In the rows, 128 means zero.
Named turns come first, each shown by rows before and after it. Which turns, in which order, take the first row of each pair that follows to the second? Write the first one first, as in the answered first pair.
N:
[122 116  98 113 130 130 143 127 169 133 125 132 107] |-> [143 147 117 111 129 112 120 141 150 145 100 106 141]
[160 149 157 146 156  80 133 148 159 153 118 128 112] |-> [130 124 134 120 143 113 150 133 181 150 135 154  72]
[131 140 126  88 134 140 106 140 118 154 117 116 143] |-> [147 120 128 159 170 109 121 130 118 130 140 131 142]
[126 130 135 171 152  99 142 159 165 102 145 140 127] |-> [ 95 136 118  97 113 144 138 157 176 123 135 140 103]
B:
[175 129 112 167 173  95 112 142 159 152  97 126 166] |-> [126 133 121 144 144 170  59 146 124  95 119  96 172]
[100 169 159 164 135 124 130 154 152 112 136 161  95] |-> [ 80 142 128 139  90 161 155 116 111  94 138 158 129]
[143 134 129 120 152 109 117 151 155 153 110 131 120] |-> [109 126 124 100 125 164  97 139 123 116 127 111 136]
R:
[130 127 131 162 144 114 136 144 162 122 144 150  92] |-> [128 117 129 172 145 117 140 137 157 112 150 149  96]
[141 147 132 122 128  88 181 137 149 143 118 131  93] |-> [138 118 112 137 132 100 196 113 140 124 135 140 104]
[122 118  93  81  96 153 142 118 125 129 118 129 145] |-> [122 118  97 100  95 155 134 113 108 107 123 115 163]
[121 150 143 113 100 134 125 129 142 143 119 124 117] |-> [117 127 126 110 105 144 141 115 146 144 128 135 112]
W:
[146 147 142 150 113  70 159 117 130 159 115 118 134] |-> [137 167 156 137 115  76 133 138 145 162 117 113 114]
[141 141 128 137 121 127 109 123 162 127 122 115 127] |-> [145 134 120 132 124 135 104 117 154 130 120 114 140]
[156 114 114 153 141 131 148 116 118 136 132 146 186] |-> [146 133 136 182 124 110 166 127 133 120 148 151 143]
[127 133 143 127 107 151 107 134 121 111 132 116 115] |-> [131 124 132 117 113 157 108 126 114 117 125 116 135]
D:
[116 133 134 111 121 150 105 137 111 115 129 108 146] |-> [114 150 151 137 107 124 124 146 124 109 132 113 118]
[132 136 121 110 126 132 125 134 128 147 119 125 142] |-> [125 135 131 131 143 137 105 144 131 125 131 123 132]
[148 113 102 127 146 111 152 111 122 150 120 143 166] |-> [139 109 119 156 175 126 112 127 120 113 144 141 153]
Then:
(2 to 4 turns a pair)
[155 136 148 165 164  97 117 147 135 125 135 120 142] |-> [161 152 142 136 139  87 137 146 144 158 113 121 138] -> W then D then W
[150  97 121 137 172 130 134  98 139 147 129 130 123] |-> [152 105 122 141 164 115 150  99 144 151 130 133 113] -> D then D
[158 139 137  95 113 143  94 130 116 160  71 109 195] |-> [161 118 115  80 133 137 119 124 152 189  73 140 162] -> B then R
[142 153 152 165 140 129  90 142 134 122 129 131 138] |-> [149 167 145 134 112 113 123 134 140 161 102 131 138] -> D then W
[159  99 119 174 178  81 161 134 155 143 141 150 120] |-> [156 129 134 176 142  66 178 138 155 141 138 143 105] -> R then D then W
[123  86  96 127 130 148 161  94 118 132 137 151 138] |-> [152 159 153 156 128  81 142 142 136 149 113 124 127] -> W then N then N then R
[131 131 113  76 117 142 143 116 130 174 103 129 142] |-> [138 141 135  93 162 144  85 149 142 157 111 121 143] -> B then W then B
[141 187 142 131 119 124  95 145  89 111 122 105 178] |-> [115 161 112 102 116 122 156 137 167 148 136 168  74] -> D then R then N then N
[171 158 162 187 141  68 139 130 112 136 113 119 155] |-> [156 161 151 131 149  81 137 149 171 180 106 145  95] -> W then R
[125 161 165 133 109 140  89 153 132 120 149 110 106] |-> [126 130 136 131  98 158 108 117  92 108 149 102 156] -> B then R then D
[154  97 125 182 169  81 155 132 152 126 134 155 121] |-> [155  72 110 155 193 122 121 123 136 124 128 147 156] -> D then D
[145 122 132 109 139 103 133 129 115 137 110 116 148] |-> [135 128 136  97 128 122 122 130 111 134 110 111 147] -> B then B then R
[151 143 137 120 132 122 108 139 114 133 108 109 161] |-> [119 137 131  94 107 159 109 137 117 120 120 115 129] -> D then R then B
[125 158 164 162 111 133 108 130 111 129 135  82 121] |-> [125 110 114 141  98 142 168  84 103 149 130 107 133] -> D then R then R then R
[134 104 119 158  96 131 163 109  89 115 132 127 152] |-> [108 142 141 131  66 139 152 138 115 115 131 118 103] -> W then N
[137 122 115 114  89 129 157 123 133 155 116 136 148] |-> [143 138 130 104 119 129 110 154 152 163 110 130 141] -> B then D
[122 131 163 136 147 149  77 141 119 105 106 122 190] |-> [ 88 132 158 153 107 126 156 126 171 102 135 165  87] -> D then N
[135 171 184 174 129  86 120 144 159 110 133 126 106] |-> [123 100 132 185 140 117 163  92 150  90 159 161 107] -> R then R then R
[ 93 128 131 140  79 133 179 113 137 113 145 136  83] |-> [ 93  97 106  84 109 192 131 108 130 127 133 134 120] -> W then R then W then W
[182 135 128 173 170  49 184 125 192 161 126 161 113] |-> [119  62  92 138 183 199 102  90 127  69 177 143 161] -> D then N then D then B
[138 137 119 124  86 120 166  95 125 136 134 146 127] |-> [135 155 148 119 125 150  75 137 133 118 137 124 127] -> D then D then R then W
[131  76 127 155 168 164 130  98 102  96 154 139 157] |-> [133  95 147 168 190 156 101 126 119  95 158 136 138] -> B then B
[ 73 118 100 110 129 163 106 134 129  74 155 126 110] |-> [123 165 106  67 109 101 134 141 133 160  90 112 146] -> B then W then N then W
[ 84 161 132  92  63 177 127 113  96 107 139 107 121] |-> [ 83 165 142  96  76 179 102 127 108 101 146 106 110] -> R then D
[132 174 113 115 151 122 108 145 147 185  92 116 125] |-> [144 143  93 149 141 100 163 108 127 175  98 131 147] -> W then W
[115 111 129  77 110 135 148 154 160 152 153 194  78] |-> [138  92 128  91 162 132 118 160 164 160 153 198 101] -> D then W then B
[130 132 125 117 121 110 140 122 104 156 117 132 141] |-> [122 118 133 150 153 118 119 132 113 123 141 142 122] -> W then B then W then N
[144 120 112 109 134 110 157 114 136 172 109 146 130] |-> [119 117 140 166 152 134 112 129 123  93 157 135 111] -> D then W then D then B
[134 154 137 125  89 135 167 129 115 143 119 157  79] |-> [144 148 153 129 140 166  77 151  91 119 120 130 126] -> B then N then D then D
[109 156 163 149 102 166  99 134  93  74 143 109 137] |-> [121 148 134  96  80 169 131 112  84 122 113 112 170] -> D then D
[137 138 139 141 140 106 143 137 148 151 123 154  92] |-> [116 124 131 115 135 170  94 130 104 115 131 128 138] -> W then D then N then B
[151 166 135 106  88 119 105 133  88 137 106  84 194] |-> [173 161 132 121 141  69 135 154 168 189 103 134 122] -> D then B then B then R
[126 120  62 125  94 108 163  93 182 138 109 183 115] |-> [138  96  65 132 170 129  96 111 188 129 116 180 137] -> D then B
[141 124  88  73 108 154 160  97 105 148 120 152 134] |-> [179 127 107 141 172  94 153 119 136 150 129 169 118] -> R then B then R
[162 135 126 169 132  71 173  99 101 138 125 128 176] |-> [151  95 105 152 161 115 147  88  92 124 136 135 193] -> N then N then N then D
[121 130 152 131 168 116  75 168 178 137 135 145  54] |-> [111  89 112 105 168 142 104 135 182 149 139 170  54] -> N then R
[125 156 140  82 103 141 116 140 122 144 104 109 129] |-> [143 147 157 162 153 102 108 148 127 112 131 119 124] -> N then W
[153 127 148 152 157 124  67 181 136 106 141 148  96] |-> [156  87  88 128  96 111 186 111 115 141 126 173 120] -> B then R then B then N
[133 166 162 122  98 111 109 145 101 127 103  97 155] |-> [ 91 132 129  80  80 159 134 125 127 125 126 129 101] -> N then N
[115 100 112 163 124 125 167 105 125 100 155 153 100] |-> [107 166 152 104  95 146  99 154 127 121 125 111 103] -> W then R then N
[138 160 157 165 208 131  82 186 160 115 121 115 127] |-> [131 103 101 121 181 186 109 122  94 110 109 105 209] -> W then B
[139 149 153 111 152 140  85 159 132 137 127 114 121] |-> [150 112 136 147 171 137 104 133 107 115 136 118 157] -> W then N then R
[109 126 138 128 107  98 168 129 124 169 116 142 119] |-> [ 99 138 144 124  92 105 162 134 118 160 116 131 119] -> R then N then W
[105  78 103 173 105 143 174  72 101  73 161 140 139] |-> [117 153 169 141 168 135  57 173 175 112 142 125  79] -> N then B then R then B
[138  87 105 152 159 149 121 111  99 107 133 127 180] |-> [107 146 151 123 134 165  66 160 137 104 137 111 110] -> N then D then W then N
[ 91 134 136 101  92 123 147 139 135 123 138 151  97] |-> [135 145 149 137 128  73 146 151 135 144 121 151 122] -> N then R then N
[151  93 114 132 145 117 157 115 148 151 128 144 141] |-> [160 140 148 143 131  90 140 141 148 155 114 126 142] -> W then N then N
[153 130 116 116 115 103 180 122 138 187  99 142 135] |-> [144 127 129  94 155 163  81 149 120 157 104 116 166] -> B then W
[155 156 148 148 149 114 103 150 129 127 122 113 153] |-> [136 144 150 163 153 132  99 151 137  98 146 122 126] -> D then R then B then N
[115 152 142 154 113 102 141 145 134  96 144 123  82] |-> [132 152 137 111 160 120  82 166 145 132 119 117 111] -> D then B then D then D
[145 184 178 177 132 112 106 171 139  89 130 125 112] |-> [104 119 109 130  84 167 187 104 132  94 148 163  88] -> N then B
[113 187 163 104  76 112 120 143 129 135 125 112 119] |-> [129 165 158 160 116  74 141 144 156 132 145 142  94] -> N then R
[141 160 150 193 117 114 166 127 116 131 128 124  61] |-> [116 170 150 118  97 190 100 133  87 127 116  89 101] -> B then N then W
[154 145 134 124 119 102 128 121 113 156 101 120 164] |-> [141 127 124 142 111  91 167 108 134 152 121 147 121] -> R then R then W
[160 148 138 104 133  94 116 142 147 165  90 119 150] |-> [119 142 154 156 131 106 113 149 168 103 145 136  83] -> B then D then N then R
[116 169 135  88  80 146 130 131 106 133 109 102 152] |-> [119 164 131 112  68 119 173 124 115 131 114 116 131] -> W then R then W then W
[130  85 107 140 168 154 147  87 122 165 144 137 161] |-> [ 81 118 125 120 106 171 160  99 140 146 160 136  92] -> R then D then N
[160  52 132 135 208 138  68 142 174 120 157 166 116] |-> [167  98 165 138 199 119  36 173 171 121 142 139 125] -> R then R then R
[139  97 123 167 200 135 101 141 161 132 154 155  92] |-> [103  96 107 120 151 167 125 129 166 136 155 166  60] -> N then D then R
[151  97 122 164 135 125 159 119 106 101 145 167 136] |-> [173 140 139 119 143  97 142 154 145 162 110 163 120] -> N then B then N
[115 129 134 149  90 118 170 138 129  93 149 133 104] |-> [121 165 152 118  87 116 139 164 132 116 127 117 106] -> N then B then B
[120 106  92 121 128 120 168  86 130 149 148 155 135] |-> [121 113 112 119 147 153  97 103  99 121 150 124 179] -> N then W then D
[120 135 151 150 104 150 116 119  79  97 127 100 157] |-> [160 115 140 182 168 101 142 122 120 135 121 135 146] -> R then W then R then N
[157 159 132 109 103 103 137 149 127 161 100 112 150] |-> [147 138 121  86 147 141  96 155 142 159 107 121 145] -> D then R
[127 106  94  90 135 142 142 101 107 144 109 143 148] |-> [ 96 145 130 123  84 128 157 112 108 106 131 136  98] -> W then R then N then W
[145 110 113 140 129 124 141 119 105 145 110 143 146] |-> [144 120 132 149 155 128 104 144 115 138 113 137 137] -> B then W
[123 127 137 110 114 116 134 133 157 155 109 140  91] |-> [126 133 141 108 113 115 127 138 157 158 104 134  98] -> N then N then N
[104 158 132  90  85 152 115 134 108 123 120 104 149] |-> [117 120  97  86 104 136 169 112 136 157 117 145 129] -> R then D then R then B
[132 101  72  79 122 155 140  97 136 164 131 168 122] |-> [159 156 108 118  76  92 156 110 108 170 105 132 158] -> W then N then W
[ 80 109  91  98 104 153 170 119 162 118 102 158 127] |-> [ 97 113 105 139 143 120 169 136 188 120 114 175 103] -> D then B then W
[174 112 139 162 155 115  94 127 140 127  91 122 185] |-> [144 147 152 105 132 134  75 156 178 150  84 122 125] -> D then D then B then R
[157 108  83 130 157 102 155 126 129 139 118 141 116] |-> [125 123 105 111 161 148  95 150 137 114 133 126  89] -> B then N then R
[172 134 101 209 135 120 138  96  89 114 158 143 151] |-> [155 178 126 179  99 142  99 117  67 104 148 105 165] -> R then B
[109 106 116 129 134 148 128 124 146 108 149 135  81] |-> [126 159 145 122 104 111 124 146 149 136 125 113  85] -> R then D then B then N
[ 96  90 114 108 129 168 103 115 111  93 134 123 132] |-> [135  85 104 143 148  96 170 110 141 135 122 155 116] -> B then D then W then D
[ 97  98  78  96 116 169 140 115 117 132 140 137 100] |-> [ 91 117 116 154 121 159 106 139 104  81 163 116  97] -> D then R
[137 117 131 161 169 133  99 104 159  96 159 157  96] |-> [117 167 150 104 114 143  89 122 169 122 137 138  74] -> N then D
[132 115 108 112 118 137 125 103 101 117 121 133 135] |-> [157 133 119 125 133  97 134 117 119 143 106 135 133] -> R then B then R
[100 135 178 158 105 177 168 139 141 110 139 111 127] |-> [118 140 167 131  92 158 196 132 145 150 114 116 140] -> B then N
[ 93 135 127  91  94 171 110 128 134 105 138 127  87] |-> [120 151 145 113 130 122 110 155 174 135 129 142  65] -> B then B
[157 107 107 123  98  78 162 118 146 137 134 136 165] |-> [136  88 109 138 120 121 116 117 121  88 160 124 178] -> N then R then D
[111 146 162 141 154 135  65 154 143 115 157  95  81] |-> [123 114 115  83 170 142  96 137 171 177 133 126  80] -> W then D then W then R
[114 180 141 148  55  84 164 137  97 135 130 105 160] |-> [103 118  91 134  68 108 207 100 111 144 145 145 140] -> R then R then R
[112 157 157 121 112 128 149 154 167 109 157 126  93] |-> [135 175 157 109  94 126 140 146 121 116 128  94 164] -> B then N then W
